In the data rows, 128 means zero.
The table:
[ 97 167 181 205 162  54 154 140 157  65 107 105]
[109 178 206 255 142  56 189 144 122 137 134 127]
[130  79  77   8 154 126  60  95 186 106 152 156]
[120 173 216 255 140  77 199 142 109 139 143 130]
[149  92 156 118  50 191 105 144  21 170  85 152]
[101 133 136 169 174  87 220 117 135 125 194 116]
[105 155 181 215 158  68 134 133 181  71 103  99]
[119 179 205 255 138  56 183 143 145 129 119 120]
[123 172 222 255 141  63 192 135 137 143 124 100]
[123 104  77   3 162 182  87  75 171 132 116 126]
[117 166 220 255 145  73 174 132 122 134 124 123]
[ 77 127 135 150 173  77 224 129 134 119 202 111]
[127 110 162 116  38 200 109 155  24 163  95 164]
[ 84 120 132 156 166  91 215 131 145 137 209 104]
[140  97  91  14 153 180  70  70 159 132 119 128]
[150 170 109 158  93 135 119 186 107 132 124 125]
[140  93  69  29 136 139  73  87 181  91 129 145]
[133 107 169 120  43 191 101 133  52 175  84 161]
[ 98 174 180 209 142  65 145 148 188  70 117 118]
[137 111 161 119  31 211 109 157  32 180  67 162]
[144  84  66  33 155 120  49  88 161  98 141 156]
[109 147 186 197 136  80 143 140 166  80 119  96]
[154  99 163 123  46 215 116 143  34 169  88 160]
[133  67  66  27 132 130  67  76 169 105 138 159]
[146 164  90 150 103 146 123 182 105 147 143 103]
[129  84  64  16 142 129  66  76 179  92 143 153]
[115 163 180 226 134  61 160 135 184  59 114 119]
[ 96 110 136 152 183  94 210 133 134 129 197 101]
[120 100  77  13 166 186  73  70 164 128 113 130]
[137  68  70  18 145 131  72  79 187  93 121 141]
[145  99 138 130  49 204 112 141  41 166  82 149]
[134  83  64  13 151 131  51  84 179 104 117 150]
[135  92 150 122  35 204 114 157  41 150  90 167]
[112 131 133 163 150  79 213 128 145 115 213  96]
[140 104 164 123  31 203 110 156  19 170  86 163]
[117 112  72  22 163 175  69  74 163 147 117 138]
[140 111  92  18 171 185  74  63 167 132  93 149]
[124  89  74  26 144 183  65  69 167 144  96 133]
[156 160 113 156 102 120 121 168  79 156 127 123]
[114 162 179 199 158  77 146 138 177  65 114  98]
[126 165 204 255 131  74 168 141 126 134 129 120]
[165 151 112 138 117 140 130 164 103 149 114 103]
[140  71  55  17 145 140  60  89 168 120 134 143]
[142 124 158 124  42 200  92 158  32 169  75 155]
[107 155 182 208 147  79 154 133 181  78  94  98]
[172 175 107 133 108 119 119 179 109 134 120 111]
[104 160 187 223 158  55 138 136 182  70 117 105]
[121 170 205 255 156  72 195 127 122 142 125 114]
[154 106 164 137  48 191  93 159  43 175  70 149]
[121 184 211 255 139  68 191 152 123 134 136 119]
[132  89  73   7 149 125  67  80 179  91 133 131]
[154 177  79 136 109 125 117 177  97 140 130 102]
The rows hang on a hidden tree of 3 levels; each level is a grouping, from coarse to fine, and each group lies inside one group of the level before. In each grouping, the first row asked about is in group 0, and each new group gets the next number.
More rows, each followed by its group in each grouping:
[116 171 199 255 134  96 175 127 130 160 123 122] 0 0 0
[127 115  87   7 147 178  78  87 175 124 105 137] 1 1 1
[159 179  99 139 112 136 122 180 107 150 127  94] 2 2 2
[154 165 122 147 105 133 118 175 103 133 120 120] 2 2 2
[148 187 104 148 121 128 134 180 100 165 135 112] 2 2 2
[ 97 138 125 160 159  69 225 135 151 114 206 112] 0 3 3
[132  71  65  22 158 137  71  94 177 106 127 148] 1 1 4
[129  86  61  27 149 147  62  69 177 105 134 141] 1 1 4
[130 107  88  16 163 190  86  88 157 145 117 139] 1 1 1
[100 128 137 185 171  77 227 143 136 100 226 115] 0 3 3
[105 120 130 157 176  76 209 136 151 110 223  99] 0 3 3
[115 167 188 255 135  71 175 128 127 124 124 106] 0 0 0
[144  84  66  37 148 175  75  60 173 132 108 144] 1 1 1
[137  74  67  19 138 129  72  94 183 109 131 160] 1 1 4
[100 166 208 255 125  69 182 123 117 150 117 130] 0 0 0
[107 120 123 154 163  79 218 135 147 126 193 100] 0 3 3
[117 166 185 208 141  66 149 144 157  86 109  98] 0 4 5
[113 151 183 231 142  63 152 133 165  83 119  93] 0 4 5
[158 174 111 137 110 130 127 191 107 141 120  98] 2 2 2
[139 102 161 111  40 195  97 154  19 169  85 174] 2 5 6
[101 116 145 145 172  74 222 131 148 118 200  86] 0 3 3
[143 111 158 105  51 207 101 168  21 166  78 164] 2 5 6
[138  71  56  22 139 128  56  87 167 103 119 142] 1 1 4
[141 113 164 124  34 182 103 155  21 161  75 164] 2 5 6
[149 176  92 132 105 123 112 184  94 132 134 133] 2 2 2
[133  92  75  11 166 190  80  65 162 150  99 137] 1 1 1
[132 102  76  18 163 180  85  75 171 112 108 140] 1 1 1
[143 169  83 148 101 144 130 182 107 150 123 118] 2 2 2
[166 177 105 155 118 140 124 171  90 151 139 108] 2 2 2
[141  83  52   2 141 144  67  92 188  94 127 149] 1 1 4
[107 118 138 153 172  81 222 143 157 128 222 110] 0 3 3
[ 79 118 139 173 168  77 219 133 143 123 201  99] 0 3 3
[112 123 128 154 177  91 208 121 158 123 208 102] 0 3 3
[100 126 112 164 178  66 219 118 150 126 209 108] 0 3 3
[131 112 167 114  49 198 130 134  43 156  87 168] 2 5 6
[108 169 179 221 170  86 156 139 166  51  90 104] 0 4 5
[119 180 206 255 133  90 177 154 120 139 130 136] 0 0 0
[116  84  56  17 149 139  65  88 172  90 131 160] 1 1 4
[121 105  81  20 149 185  88  85 174 133 108 131] 1 1 1
[174 164 101 142 107 141 110 170 103 150 142 122] 2 2 2
[152 112 155 126  57 196 108 145  22 177 101 164] 2 5 6
[115 158 215 255 151  54 191 149 127 133 131 132] 0 0 0
[169 171  97 145 113 134 115 177 109 142 120  90] 2 2 2
[127 104  77  10 162 186  86  71 181 148 107 125] 1 1 1
[153 160 100 148 110 126 119 164  95 141 137 106] 2 2 2
[130  73  66   5 144 124  56  93 185 109 153 149] 1 1 4
[146 176 111 158 130 137 120 179 104 150 118 100] 2 2 2
[129  85  57  20 150 127  56  80 177 102 120 148] 1 1 4
[128 100  95   6 159 190  74  64 162 148  99 134] 1 1 1
[ 95 123 125 160 177  77 210 129 130 107 209  99] 0 3 3
[147 113 152 116  51 186 113 147  38 157  82 173] 2 5 6
[123  91 142 125  43 199  97 150  33 178  78 160] 2 5 6
